Here is a table of points, one per row:
 -5  30  -7 -54  25  54 -13   9   6   6 -93 -27 -10  73  20  -5  17  30 -27  -9  71  -9  33 -12   2  23   6  56 -20  23 -54   1 -47   3 -39   3 -26  16 -46   4 -21 -35 -36  27 -64   2   8  23
-85  22  37 -55   7  81  62 -16 -66  23   1 -12  16   0 -60  -4 -54 -22 -35 -35  31  69   0 -78   7  98  19  21 -27  52  14  24   0  83 -33  50  97  37  26  68 -33  47 -57   5 -38 -39 -14  22
-56 -17 -30 -79 -44  14  28  37 -39  21 -25 -48  30 -45  17 -29  -4 -18  -1  16   3  14  63 -63  35  90   7  -1  -6  10   1  52 -42 -37  77  22  28  -2   5 -42   9   9  10  57  38  40   4   3
-26  -8 -25 -11  -7   4 -31 -27 -20   5 -35 -61 -23 -18 -18   1 -17  81  63   2   3   8  36 -48  53  19  14 -52 -44 -37  -9 -24   3 -11 -27  70  18  11  10 -31  27  10 -30  58 -81   7 -92  -3
-33  31   6 -61   8  37   0   1 -23  30 -36  -3 -51   4  10  25  -7  27 -31  -9  95  12   5 -73  -7  -4   5 -31  -7 -46 -45 -55  -9  10  54  55 -52  15 -33 -21 -43 -24   0  11   4 -30 -56  43
  -5   54   -4   24  -22   53    0   29 -107   41   28    6    6  -73  -58  -19    7  -45  -35  -61   -1    6   -6  -49   52  -12  -56    2  -98   53  -40   12   23   11    5   14    6   17   43  -79   -2   48   77  -39  -43  -50  -44   -3
 30 -10  37 -89  -5 -17  11  24  -5 112  48 -71  43 -41 -22   4   2   8  11 -38 -14  70  41  -9 -33  39   5  74 -34 -33 -71  28  59  99 109  36  33 -10   3  64 -10   7 -15  23  16 -40 -32 -26
  24  -61    4  -39  -15   30   17  -19   -7   20  -39  -34   14   27  -57  -12  -23  -51   -5  -77   11  -20    0  -73   10   18   47  -22  -94 -100  -49   -4   -3  -21    5  -13   -9   42  -46   76  -75   20  -32   39   -2    0  -40  -35
-53  10  -9 -16  69  26  14 -14  -2  91  27 -19 -53 -27 -32 -47 -29 -54 -55 -18   3  41  40 -14  71 -16  54  67 -26 -12  -2  -9  -2  84  69  31  48 -51  26  36   8   1  -2   0  29  15  63 -28
-23 -20  27 -29  59 -29  67 -65 110  26 -24  50 -14 -16 -87  13  45  32 -32  -4  76  10  22 -13  22  23 -34   7   7 -16 -17 -45 111   8  69  98  40  22  -1  -7  35  -4  29  92  16  46  16 -16
 -6 -29 -39 -62  22  -6  -8 -25 -18 -32 -59 -24  33 -58 -19  61 -25  16 -57 -10  15  42   7   9  38  31  35  28 -51   2 -12 -59 -58  -3  46   7  24 -17  47   6  41  52   8  23  22 -45  13  30
 -63    8   11  -18    3   31   56   56   15    6  -32  -19   -1  -28  -61   24   23   -3   57   -1   27 -103   42  -38   44   21   50   -3  -67   41   26  -12  -27   23   79   24   57  -45   15  -25  -28   49   47   -9   -8  -60   -6   28
-76   5 -32 -86 -27   0 -83  19  74  60 -38  -1 -15 -21 -75  18 -11   9 -27  41 -63  25 -48 -49  82  15  29  88 -29 -10 -39  21  -2   5  16  18  49  27  -1 -70  -5   3  16  42  -8 -65  15 -15
-66  -8  41 -15 -41  43 -99 -10 -32  47  34   8 -24   7 -17  45   6 -15  10 -83  15   9  22   6   6  23  56  36  -1  58 -30 -14   3  24  98 -15  -4  19  40  26 -23  65  26  58  46  10 -25  51
  33  -44   43 -127    9   42  -24   46   25   27  -21  -53   31    6    3   26   60  -28   66   41   45   21   17  -23   31   -5   68   94  -24 -122   -4   32   88  -12  -16  -23    2  -54   20   45  -35    1   20   -4   63   23   27  -14
 34  10  45 -45   4  93  28 -30  38  18  20 -35 -50 -15   7  14 -62 -45  -1 -23   5  19   8 -17 -19   0  47 -32  10  32 -76  33   4  52  61  42 -22  27 -28  38  53  -6  -2 -17 -56 -10   6  25
   2   67   -7  -50  -21   32   47   20   12   -5  -73  -46   -4  -36 -114    5   54  -73   28  -25  -13   48  -10  -50   12  -42   60   30  -37   82   64  -39  -31   30   32   84  -46  -19   18  -35  -15   29  -17   79   28  -25  -38   -7
  50  -49   -3  -68   55  -31    4   73   -4  -53   -4  -45  -12  -36  -26   35  -40   21  -12   -8    7 -115  -25  -70    2  -23  -38   14   44  -59   31  -28   33  -28  -19    5  -23  -58    4  -71  -11   -3   44   64  -14  -36    9  -11
-11 -72 -15 -26 -30  64   9 -17  35  53  -9 -34  -5 -52 -21 -24   5  25  42 -61  90  52   2 -51  -5  40  24  47  13   2  38 -11 -40  46  51  14  -7  -7  12  -2  12  42 -18 -36  67 -19  30 -57
 -44   49  -28  -67  -55   11   33   -3    8   47  -52   14   -8 -122   33   35 -127   40  -87   14    3  -13   -6   12    4   16    6   60  -57   36  -19   12   47   57  -55   -1   -5  -35   -6   27    2   12   15   -8   27    4  -75  -26
-38  28  -6  26 -23   5  -7  49   8  27 -59 -53 -46 -43 -40  20 -28 -14 -51  12  35  16  69 -35  13  18  -3 -15  -6 -44  -9 -55  38  45  38 -17  23  63 -10 -25   7 -78  17  60 -22 -27  -6  14
 -1  36 -63  -5  -4  18  12  25 -53 -86 -85  -2 -11 -20 -84  -3 -28  90 -71  11   7 -54 -15 -21  -1  -2 -29  49  11 -27 -32  27  18  22  79  17  63  -8  29  61  34 -67   5  14  12 -13 -45   1
-40 -54  22 -34  45  20 -24  24  12 -11  46 -30 -18  18  -7  17 -16 -36   0  24  72  -9   4 -14  10  23   4  54 -43 -14   3 -18 -33  40  78  51 -15  59  -3  13  -9 -10   9 -11 -71  51 -63 -31
 -21  -36   26  -37  -32  -27    8   50  -39  -21  -82  -14    9  -27   13   18   48   25  -29  -40 -127   53   17  -54   -2   27   53   29  -13  -48  -28  -27   76   11   30   68  -27  -23    6  -56  -10   62   52  -84  -39    2  -47   -4
  2  10  22 -77 -42  37  -2  13 -13  15 -11  15  48 -42  28 114 -31  90   0 -52 -45   3  52 -46  91 -14  60  67 -19 -27  24   5 -47  25  36  19  19  39 -26 -18 -10  35 -15  42  -6  33  15 -45
-50  12 -23 -36  -4  11  64 -74  23 -28  28  -3 -26 -78 -38   0  52  35 -86   5 -52  20  91 -50  32  28 -13 103  22 -45 -53   6  93  51  30  -6   0 -16  23   3  24 -18  29  33 -56 -86 -84 -29
-28 -19  47  14   7  48 -20 -58  29  22 -15 -21  -2  11 -85  99 -22 -36 -25 -68  36  21  79 -78 -10  35 -40  61 -53  42 -10  73 -42 -22  46  56  47 -69  28 -64  29 -56   5 -19  67  36 -76 -24
-30 -46 -13 -16  31 127  16  18 -91  29 -39 -55 -20 -27  13  32 -14 -75 -33 -42 -20 -42  -3  -3  -2   9   5  12 -48 -30 -94 -18  14  51  18   0 -40  92  12 -33  36   9 -71  22  53  22 -52  29
  15   48  -54  -40   41   20   -6   33   14   22  -35   68  -24 -104  -29  -43   45  -48    4  -57   -5    2   49 -106   25   55    6   28  -39   35    7   -5    7    8   97   44   34  -35  -28    5   37  -18  -11  -14   11  -42  -59   47
 25 -35   0 -32 -61  53  -3  16  -5  40 -33 -18   8  -9  35   7  43  70 -41 -55 -30  -4 -19 -95  19   7 -11  34 -83  72  40 -61 -39 -23  28  59  28  33  61 -42 -76  22  23  21 -14  -9 -26  75
-44  -9  -4 -31  13   2   6  92  41 -36  15  39   5 -81 -59  43 -11  85 -23 -30 -46  32  63 -68 -34  16  48  34 -53 -34 -45 -17  72 -79  -9  58  -1 -21  44 -31   8 -29  12  24  50 -55  14 -35
These points spread out most along one direction. Where along it does each point below lie, from 0 to 99? The average is 50, and the first point in the table lies past the average. One standard deviation of the points above along it is 16.
-23 -20  27 -29  59 -29  67 -65 110  26 -24  50 -14 -16 -87  13  45  32 -32  -4  76  10  22 -13  22  23 -34   7   7 -16 -17 -45 111   8  69  98  40  22  -1  -7  35  -4  29  92  16  46  16 -16 35
 -21  -36   26  -37  -32  -27    8   50  -39  -21  -82  -14    9  -27   13   18   48   25  -29  -40 -127   53   17  -54   -2   27   53   29  -13  -48  -28  -27   76   11   30   68  -27  -23    6  -56  -10   62   52  -84  -39    2  -47   -4 29
-30 -46 -13 -16  31 127  16  18 -91  29 -39 -55 -20 -27  13  32 -14 -75 -33 -42 -20 -42  -3  -3  -2   9   5  12 -48 -30 -94 -18  14  51  18   0 -40  92  12 -33  36   9 -71  22  53  22 -52  29 72
  50  -49   -3  -68   55  -31    4   73   -4  -53   -4  -45  -12  -36  -26   35  -40   21  -12   -8    7 -115  -25  -70    2  -23  -38   14   44  -59   31  -28   33  -28  -19    5  -23  -58    4  -71  -11   -3   44   64  -14  -36    9  -11 16
-26  -8 -25 -11  -7   4 -31 -27 -20   5 -35 -61 -23 -18 -18   1 -17  81  63   2   3   8  36 -48  53  19  14 -52 -44 -37  -9 -24   3 -11 -27  70  18  11  10 -31  27  10 -30  58 -81   7 -92  -3 43
-33  31   6 -61   8  37   0   1 -23  30 -36  -3 -51   4  10  25  -7  27 -31  -9  95  12   5 -73  -7  -4   5 -31  -7 -46 -45 -55  -9  10  54  55 -52  15 -33 -21 -43 -24   0  11   4 -30 -56  43 54
-53  10  -9 -16  69  26  14 -14  -2  91  27 -19 -53 -27 -32 -47 -29 -54 -55 -18   3  41  40 -14  71 -16  54  67 -26 -12  -2  -9  -2  84  69  31  48 -51  26  36   8   1  -2   0  29  15  63 -28 66
 30 -10  37 -89  -5 -17  11  24  -5 112  48 -71  43 -41 -22   4   2   8  11 -38 -14  70  41  -9 -33  39   5  74 -34 -33 -71  28  59  99 109  36  33 -10   3  64 -10   7 -15  23  16 -40 -32 -26 61
-38  28  -6  26 -23   5  -7  49   8  27 -59 -53 -46 -43 -40  20 -28 -14 -51  12  35  16  69 -35  13  18  -3 -15  -6 -44  -9 -55  38  45  38 -17  23  63 -10 -25   7 -78  17  60 -22 -27  -6  14 44
  -5   54   -4   24  -22   53    0   29 -107   41   28    6    6  -73  -58  -19    7  -45  -35  -61   -1    6   -6  -49   52  -12  -56    2  -98   53  -40   12   23   11    5   14    6   17   43  -79   -2   48   77  -39  -43  -50  -44   -3 56
